The same turns and mirrors carry the whole set onto itself, and each row onto the other rows of its family. Which rows share a family with each named row? Give them in list order.
These 16 rows form 4 families of 4 rows each.
K_706: [ -6.7   0.5   4.9  -3.9 -11.3  -5.4   4.9 -12.2   0.0   8.6  -5.2  -3.2
  -4.7   9.3 -33.1   4.4  -0.3  -6.6  -1.3 -12.1 -15.8 -18.6   7.8  25.7
  -9.9   5.8   4.7  -2.0 -18.3 -32.9  28.1]
K_694: [ -1.1  -3.2  11.5 -10.3 -18.5  -6.7   8.6 -19.6   3.4   6.1  -8.5  -1.5
  -3.1  16.8 -34.7   1.5  -2.3  -6.6  -6.1   0.3  -7.4 -21.5  12.3  26.8
  -7.8  10.5   4.8  -5.2 -20.1 -33.5  22.5]
K_868: [  0.1  -9.0  -5.1   5.6  -2.1  -9.2   0.0   5.4  11.4   0.1  14.4   9.3
  14.6   2.7   1.2 -18.1 -18.2  22.2 -10.3  32.2   8.9   5.6 -14.0 -12.6
   1.0  25.7 -19.9  14.9   3.4 -13.3  -0.7]
K_803: [ -8.4  -2.4  11.1   0.2 -11.0 -12.9   3.6  -9.6  -2.3   3.6   3.7  -1.9
 -10.5  16.6 -31.4  -4.2   6.1 -10.1   0.3  -6.3 -11.7 -16.9  14.8  23.4
 -17.9  13.6   0.2  -0.7 -23.3 -35.1  24.7]
K_332: [-11.5 -12.3  -9.1  -1.3 -10.9  -7.1   5.8  11.4  21.8   4.3  11.2  13.3
  15.5   1.0   2.8 -20.4 -20.5  16.7  -4.2  23.8  17.1   9.6 -16.1  -8.8
  -0.2  15.9 -16.7  17.8  10.4 -10.2  -3.7]
K_8: [ -2.2  13.2  16.2   2.9 -20.7  19.9   4.8 -13.4   5.1  -2.0 -10.5   9.6
 -23.7   7.8  10.5  22.1   3.8 -16.5 -14.3  -7.2  14.7  -8.1   9.9 -32.7
  -1.1  30.6  14.1 -16.0  -8.6   9.3 -17.4]
K_325: [  8.3  -4.7   3.1  -9.9 -13.1 -14.6 -14.7  -1.1 -22.7   1.9   0.5 -18.4
  11.4 -21.4  17.0  18.3   5.5  24.8 -17.4   0.4   5.4  23.7   4.6  12.7
 -23.5 -14.2   4.3 -18.9  -9.3  14.4  -1.2]
K_218: [-10.0  -6.2  -8.7   1.2  -9.1  -5.2   4.6  13.8  23.9   8.7   9.6   4.7
  12.2   7.5   5.6 -23.0 -15.7  22.6 -11.1  23.3  13.7  11.9 -19.7 -15.5
   1.4  23.2 -13.3  15.6   6.3 -11.4  -1.7]
K_996: [  2.4  -7.9  10.6  -7.8 -17.5 -21.9 -15.2  -2.8 -26.7  -4.9  -1.9 -16.6
   5.8 -20.1  15.6  18.7   1.1  24.3 -22.4  -8.0   8.3  24.8  12.2   4.9
 -23.4 -16.9   0.0 -18.3  -7.8   9.7   0.1]
K_337: [ -4.3  -3.2   6.9  -4.9 -21.2  -1.7   5.5 -11.3   5.9   7.3  -3.5  -1.4
  -4.8   4.5 -33.3  -3.7  -0.8 -10.6   1.1  -9.1 -12.2 -14.9  12.7  28.5
  -6.2   6.3   3.0  -4.0 -20.3 -36.7  23.4]
K_992: [  3.4  16.8   9.5  10.9 -18.5  20.3   7.4  -5.6   1.2  -7.8 -12.9   5.7
 -18.8  -0.8  10.1  18.6  -0.1 -13.3  -3.9  -6.6   8.4  -7.1   9.5 -36.7
  -4.4  32.0   8.3 -18.2  -7.6   3.2 -26.6]
K_976: [ -2.1   1.6   0.9  -9.6 -13.1 -21.2 -13.9 -13.3 -20.1  -3.0   1.1 -10.4
   4.6 -20.7  16.6  17.6   0.3  26.3  -4.6  -2.4   6.1  22.4  18.7  10.8
 -21.3 -19.7   1.2 -21.4  -8.1  13.8  -7.4]
K_865: [ -5.4  -8.7  -8.8  -2.6 -10.1 -18.0   4.9  10.4  22.7  11.5   8.2   9.7
   9.1   8.7   2.2 -16.6 -12.0  20.9 -13.4  31.1  14.9   6.6 -11.7  -6.1
  -2.6  17.2 -19.2  22.7   7.7  -4.7  -6.5]
K_267: [ -1.5   8.0  15.5   7.5 -18.4  26.1  -0.7 -11.5   5.2  -0.1 -12.2   5.3
 -20.0   8.8  15.5  12.6   3.3 -12.8 -12.2   1.4  11.0 -13.5  14.0 -26.1
   2.6  19.4   9.9 -24.8  -8.9   5.6 -29.3]
K_100: [  5.6   9.5  15.8   4.7 -22.1  19.7   4.8  -9.1  -0.5  -6.6  -9.5   7.8
 -18.3   9.2  13.0  21.6   1.9 -17.1 -17.9  -7.5   5.3 -12.3  10.8 -37.0
  -3.0  24.9   6.5 -16.2  -8.3   9.7 -22.4]
K_998: [ -5.5   0.3   7.8  -0.9 -15.3 -16.7 -16.2  -0.6 -25.9 -10.2   4.4 -23.5
   4.8 -21.6  19.9  20.9   2.1  22.5 -12.2  -6.3   5.0  19.7   7.8  16.1
 -21.9 -12.8   3.5 -18.0  -3.4   5.0  -3.5]

Which other rows belong to the same family as K_218? K_706, K_8, K_325
Which other rows belong to the same family as K_332? K_996, K_337, K_100
Which other rows belong to the same family as K_976? K_868, K_803, K_267

